In the rows, 128 means zero.
These are runs of 6 systems, one row a step. Runs of the same system follow the same rule from any start.
Nata, path 1 (11 x 18):
[[148 168 139 171 130  89 118 150 149 159 143 155 198  87 156 130 129  95]
 [119 107 163 152 111 181  78  95  95 151 138 127 126 116 126 123 168  59]
 [122 156 118 116 144 144 114 141  74 107 139 124  44 157 162  87 121 123]
 [146 179  61 164 149  77 148 130 157 146 149 154 116 134 145 156 105 111]
 [144 136 158 148  96  95  91  97 169 129 144 111 130 104  78 165 139  70]
 [143 121 189 127  89 134 129 130  77 141 119  76  95 125 135  89  82  98]
 [134 149 113 206 171 135 155 108  85 116 123 141 125 149 164 128  82 151]
 [143 151 136 139 192  96 123  92 156  87 175 145 151 114 132 137 175 102]
 [161  90 109  81 106 111 123 115  99 135 154 101 127 126 109  93 138  57]
 [129 132  83 163 100 118  89 142  73 103  98 130 118 144 105 110  62 145]
 [127 182 155 173 152  89 108 146 156 108 124 168 171  95 165 104 114 131]]
nak, path 2 (11 x 18):
[[105 122  41 144 117  95 121 152 149  74 134 116 126 105  78 150 128 127]
 [147 133 170 103  98  93 144 180 150 104 124  66 153  90 106 119  92 137]
 [152  99 185 142 107 169 116 123  99 172  90 125 184 134 117 129 100 143]
 [130 109 138 106 191 163 115  84 105 105 123 174 138 167 155  98 153 160]
 [ 93 161  76  97 143 123 144 146 130 148 150 166 113 108 177  97 173 107]
 [ 90 141  63 170 105 116 108 171 160 113 128 122 128  92  94 171 140 123]
 [138 125 188 126 113  96 130 165 184  92 106  86 123 115 102 143 104 164]
 [154  99 204 116  98 156 137 116 119 207  99 124 148 149 135 136 117 146]
 [111 115 122 117 165 173 132  52  93 129 127 171 123 171 125 131 158 156]
 [ 79 168  78  95 145 111 169 110 134 114 149 145  91 111 158  91 151 100]
 [100 124  60 155  77 100 129 162 153 140 118 114 133  89  92 147 100 103]]
Nata, path 3, 11 rows:
[[106  93 120 144 171 126 101 115 171 108 141 173 103 139 156 117 203 107]
 [168 114  99  75 120 116 107 191 121 141 166 102  91 142 129 130 161 100]
 [124 185  81 134  86 146 115 153 107 153 113 119 132 116  86 167  70 126]
 [ 89 179 186 151 114 129 115  86 173 137  93 160 127 103 127 124  97 124]
 [145  87 195 143 131 112 154  97 127 173 137 130  91 159 183 116 162 117]
 [148 112 101 154 145 130 146 139  70 109 173  85  95 150 124 170 165 150]
 [112 179  84 107 151 129 160 134 146  70 143  92 139  79  98 135  99 108]
 [142  96 131 115 124 119 134  84 182 137  81 142 147 127  99  99  68  91]
 [171  93 180 142 115 100  88 123  96 127 111 148 145 176 128 114 122 178]
 [122 157 130 145 133 119 145 162  63 129 165 126 178 101 169 117 169 158]
 [ 62 122  73 148 147 171 136 112 131 120 134 140 139  84 128 127 166  75]]
vaz, path 4:
[[132 106 119 158 134  60 140  78 156 136 164 156 116 143 138 139 184 101]
 [123 117 141 159 106 118 134 159 104 118 170  62  67 111 136 137 158  84]
 [143 165 122 146 146 130 148 162 102  72 114  88 118 123 121 120  46 157]
 [180 148 146  98 173 103 151  82 149 133 123 160 165 149 139 105  80 121]
 [163 105 154 137  96 118 111  76  86 193 152 142 129 154 132 129 157  80]
 [ 98 158 114 171  74  83 100 145  68 119 150 125  94 122 132 122 145 146]
 [114 154  99 164 150  77 159 171 164  95 126 126 132  91 165  97  89 122]
 [198 102 141 159 193 138 127 131 158 131 132 122 137 148 137 148 108  80]
 [181 158 183 105 126 147 104 115  77 154 156 117  94 170 134 157 144 141]
 [ 91 195 142 142  81 106 165 101  89 169 121 140 121 116 150 120  99 150]
 [ 98 129  95 194 136  76 135  80 170 113 119 164 121 120 128 123 108  93]]
vaz, path 5:
[[165 169 121 104 183  98 179 103 116  90 149 115 110 143 144 105  88 124]
 [187 127 132 119 115 105 155  80  95 174 148 111 132 145 123 124  87  75]
 [155 146 143 153  74  64  91 103  73 131 144 123 112 145 105 125 110 118]
 [128 141 144 163 108  43 133 151 107 113 142 133 130 114 173  65 114 132]
 [167 117 118 205 173 103 137 145 117 124 148 130 150 124 170 117 115  91]
 [194 182 138 141 172 126  93 140 101 124 172 129 104 149 152 146 136  98]
 [156 203 147 132 103 124 139 134  99 191 136 131  90 139 162 136  87 113]
 [128 166 134 201 113  80 136  85 147 160 111 164 109 144 133 153  82 135]
 [130 119 162 168 143  65 139  94 161 115 152 133  69 146 162 123 157 111]
 [142 110 145 175 148 123 178 134  91 121 158  69  69 141 162 136 124 117]
 [160 183 116 139 161 117 166 101  89  89 151  97 113 135 117 143  71 137]]
zif, path 6, 11 rows:
[[ 83 162  76 107 126 129 128  88 135  95 147 138 105 119  79 168 160 142]
 [118 143 135  81  72 105 138 155 183 148 113  98  90 103  95 136 103 102]
 [150  69 168 181 108 117 104 155 161 115  98  97 142 129  95 155 100 145]
 [156 110 200 110 177 138 146 102 121  87 148 101 162 125 137 115 151 141]
 [117  97 114 110 117 150 180  73  81 173 122 132 157 130 141  92 117 112]
 [107 121  34 121 120 101 108 119  92  87 129 150 141 138  91 117 121 149]
 [144 158 117  62 113  81 115 202 151 125 136 128 130 114 132 100 126 146]
 [134 112 162 178 104 141  94 198 130 168  99 135 160 117 154 128 123 142]
 [101 141 167 159 190 181 109 117 110  85 131 143 130 124 158 120 164 151]
 [ 91 142 118 100 152 161 185  78 142 168 123 159  91 137 171 114 137 116]
 [ 98 122  59 148 104 126 130 108 150 148 119 153 105 143  84 188 132 144]]
Sez, path 7, 11 rows:
[[113 142  58 104 152 145 130 164 130 142 141 153 158  92 157  90 142  80]
 [137 162 126  83 138 187  70 134 143 160 119 153  90 149 115 145 140  98]
 [130 183 176 114 106 100 149 133 144 173 110 145  89 144 165 133 101 170]
 [124 153 142 174 127  89 170  92 152 179 149 147 171  93 153 143 146  91]
 [140 118 152 117 150 140 129  85 134 109 175  93  89 117 120 145 181  60]
 [141 111 120 122 113 139 172 125  98 134 125  69  58 156 117 143  84 130]
 [148 157  86 163 131  93 145 104 125 109 114 133 167 127  85 154  56 147]
 [157 127 149  97 121  81  85 110 122  81 140 126 171 113  96  86 129 107]
 [155  75 160 146  98 147  83 155  55 147 125 109 120 151 135 102 133 119]
 [121 146 100 193 172 145 116 160  82  95 130 141 130 141 162 141 130 174]
 [109 159  73  97 168 114 137 168 144  96 139 154 147  97 163  72 129 114]]
nak, path 8 (11 x 18):
[[ 85 104 122 136 150 156 174 159 127  97  90 105 109 118 161  80  92 158]
 [158 131  85 128 150 117 165 160 163 175 106 162 177 140 145 143  91 156]
 [153 155 127  70 140 138  79 118 153 111 146 148 172 119  80 155 166 126]
 [ 76 158 178 101  83 147  81 137 111 120 116 128  95  97 132  87 152 126]
 [ 76  89 125 201  99 110 139 133 123 141  93 151 123 135 155 118 128 177]
 [141  75 121 124 174 105 187 129 184 121 143 124 152 140 132 154 165 161]
 [129 153 127  52 126 188 156 137 141 163 138  95 128 105 107 158 138 105]
 [ 87 185 126 126  97 160  99  99 109 120  81 149 118 126  92 128  68 153]
 [117 118 143 135 110  36 132  92 153 116 109 170 142 138 138  81 114 155]
 [133  42 106 107 102 108 146 141 120 160 152 114 161 127 122 119 194 112]
 [102 113 105 109 146 197 152 159  82  87 134  77 135 111 107 136 138 158]]
zif, path 9, 11 rows:
[[152 162 186 102  88 120  79  95 108 168 122 156 109 162 119 140 132 146]
 [ 89 161 165 187  85  71 141  98 110 126 133 126 111 107 144 118 128 140]
 [102 104 102 167 156  99 166 135 157  95 156  99 111  89 148 116 157  73]
 [168  75  91 104 161 170 143 163 130 146 145  90 103 152 118 152 137  99]
 [177 160 131 104 131 168 115 120  91 141 114 115 146 158  90 168  76 161]
 [131 194 163 126 109  92 101  81 127 125 117 165 170 110 115 101  89 118]
 [110  97 136 164 101  66  99 109 131 132 139 156 108 120 153  80 164  90]
 [128  90 104 149 142 105 157 177  94 111 169  94  83 145 168 128 177 143]
 [147 163  94 128 161 175 175 176 111 138 143  91 146 108 135 161 106 129]
 [145 169 112 119 148 188  81 113 142 144  99 157 154 121 100 141  84  87]
 [143 144 167 111 115 104  68  80 130 132 114 177  88 172 123 112 131 128]]
Sez, path 10 (11 x 18):
[[128 110 146  63 137 171 146 126  69 104 132  98 173 124 113 102 139 171]
 [ 64 122  95 146  97 165 104  93  69 131  93 159 128 135 115 104 120 151]
 [ 98 111  95 162 134  85  81 135 174 103 107 189  99 150 134 113 146 149]
 [151  97 128 107 126  95 126 215 176 156 141 124 144 114 153 134 168 138]
 [119 155 161 114 131 203 139 165 130 158 130  99 160  89 126 167 156 133]
 [ 66 160 162 113 147 184 158  76 144 115  99 139 111 112 141 109 110 135]
 [107  86 105 120 129 100 165  63 165 163 111 171 110 161 139 112 122 124]
 [147 103 109 120  99  77 126 122 145 144 158 124 118 147  91 186 183 143]
 [108 138 152 135  72 112 135 172 125 107 140  62 119  80  94 150 131 131]
 [113 100 154 178 137 166 140 127 151 104  87  97 154  99 110 121  70 109]
 [155  75 137 104 192 137 138  92 137  85 110 144 156 169 122 105 122 165]]
Mamiz, path 11:
[[ 90  87 176 130 123 133 113 154 127  84 117 115 165 102 134 100 180 179]
 [130  97 141  93 162 153 173 184 138 148 119 124 117 140 191 104 148 169]
 [103 141  82 156 160 160 149 144 154 150 117 162 167 127 133 181 143 176]
 [ 73 130 146  95 106 110 128 116 210 115  97 155 125 113 101 138 145 169]
 [ 94  80 142 151  74 122 173 146 149 175  93 102 100 124 142 128 104 141]
 [122 105 138 193 134  99 183 134 114 104 149  95 144 126 135 166 150 185]
 [127 109 128  58 152 101 198 111 163 121 155 116 160 117 129 124 171 155]
 [ 88  73  61 108 125 177 166 114 122 135 100 121 149 128 100 125 118 139]
 [111 102  94 135 122  92 121 146 126  68  94 135 126 151  99 125  97 211]
 [151 100 128 107  92  58 150 170 143 166 116 140 179 127 143 102 122 165]
 [ 98  76 145 143 109 165 124 154  95 139 125 114 195  98 129 131 185 150]]
Mamiz, path 12 (11 x 18):
[[105 183 110  69  83 147 104  97 111 158 118 148 105 120 102 108 100  95]
 [ 99 139 119 202 103 116  93 126  92 110 114 128 104 108 134  93  85  89]
 [195 121 176 155 153  77 103 155 134 109 167 110 114 137 148 124 148  98]
 [177 150 149  82 143 179 122 124 108 180 165 110 146 125 125 159 150  82]
 [ 92 185 121 118 146 197 103  76  92  98 115 142 113 120 109 125 111 118]
 [126 151 113 141 138  84 107 106 150 110 109 168  70 149 151  82  80 101]
 [172 109 119 183 100  90  88 145 133 175 152 131 117 141 123 159 137  74]
 [150 166 178 103 104 140  95 128  94 118 168  78 128 103  91 157 164 108]
 [121 173 152  93 149 167 158 104  92 119 133 108 116 108 152  80  86  90]
 [144 121  91 187 189 141 111  91 128 109 124 168 117 155 145 119 106  92]
 [173 130 120 109 120  93  63 117 150 136 146 154  95 169  97 156 152 110]]

Which system made each of these runs?
path 13 (2 x 18):
[[102 121 122 142 122 168 106 192 189 149 106 116 113  91 125 145 139  86]
 [139 138 177 101 172 175 154 136 195 133  96 129 125 133 137 151 107 157]]
 : Sez
path 14:
[[146 142 149 128 205 161 140 138 166 122 138 138 159 103 170 111 138  83]
 [171 102 106  89 145 161  95  82 101 159 143 150 122 176 113 134 148  89]]
 : Nata
path 15, 2 rows:
[[127 184 144 106 153 108 140  86 160 127 165 151 167  95 124 144 170 104]
 [ 90  92 122 100 116 178 130  90 151 139 107 115  85 119 109 107 126  65]]
 : Mamiz
path 16, 2 rows:
[[121  87 173  90 106 158 190 103 137 159 124  73 104 126 117 142 132 132]
 [122  94 103 148 116 137 163  82 124 104 104 102 165 125  64 148  78 148]]
 : zif
path 17 (2 x 18):
[[185 133 196 101 107 131  79 158  80 129 143  94 141 128 121 111 133 120]
 [107 175 101 156 128 169 153 117  50 157 130 137 146 119 159 113  96 124]]
 : Nata
path 18:
[[125  94 101 112 101 140 157 129  57 146 128 103  71 174 128 129 127 161]
 [117 164  88 118 113  71 182 120 128 104 146 113 169  96  99 146 113 164]]
 : vaz
path 19, 2 rows:
[[121  96  95 141 138 100 175  99 202 140 137 131 168 105  99 167 145 105]
 [133  93 178 118 114 151  85 128 132  94 141  76  93 115  86 139 164  89]]
 : vaz
path 20, 2 rows:
[[143 162 111 137 154 158 140 210 107 147 126 119 135 126 162 149 112 166]
 [107 174 119 124 155 180 130  87 165 151 131 157 157 101 109 175 147 102]]
 : Nata
path 21:
[[155 139 108 193 146 146  85 186 108 138 138 143 178 115 139 152 134 122]
 [119 181 147 104 144 188  77 120 121 131 145 143 142  91 129 124 161  69]]
 : Nata
path 22:
[[129 193 137 105  90  87 146 124 110 116 169  82 130  81 101 138 123 106]
 [139  96 128 167 102 117 110 154 135 133 116  95 127  99 122  97  81  54]]
 : zif
path 23 (2 x 18):
[[134 133  70 149 168 134 176 123 145 160 154 130  80 152 156 166 147 105]
 [149 162 137 122 112 121 147 122 160 136 155  82  77 129  87 195 114 104]]
 : vaz
path 24:
[[156  80 129 159 186 156 154 131 134  95 140  93 180 115 117 149 129 117]
 [163 120 124  52 155 179 136  84  94 141 139 128 156 149 112 109 130 110]]
 : zif
path 25, 2 rows:
[[156  90  98 199 122  88 130 160  72 138 159 112 139 141 147 126 137 126]
 [168 117 135 155 194 142 146 150 118  88 171  83 153 113 134 148 148 102]]
 : nak
path 26 (2 x 18):
[[129 168 114 172 140 139  95 121  48  95 116 137 122 140 133 100  75 138]
 [153 169  84 106 160  69 140 123 135 140 142 182 131 149 169  91 116 127]]
 : vaz
path 27, 2 rows:
[[ 78 179 100 133  94 131 160 126 135 149 131 107 133  63 120 127 106  78]
 [124  90 149 179 150 125 127 115 158  64 115  91 123 110 113 118  97 101]]
 : Mamiz
path 28 (2 x 18):
[[102 108 139 149  90  94 109 155 104 120 143 104  68 110 153  83 149  87]
 [151  96 106 173 171 120 168 181 123 109 138  93  97 146 161 136 111 146]]
 : zif
path 29, 2 rows:
[[135 154 119 181 101 153 133  83  65 174 152 118 130 131 108 178 123  98]
 [116 173 129 152 150  84 118 100 129  54 146 115  77 120 121 115 110 113]]
 : Sez
path 30:
[[ 74 108 139 154 102 199 131 139 111 117 110  77 123  79 108 129 121  97]
 [132 109 126 148 151 137 154 140 153 117  68 139 116 157 140 110  48 178]]
 : nak
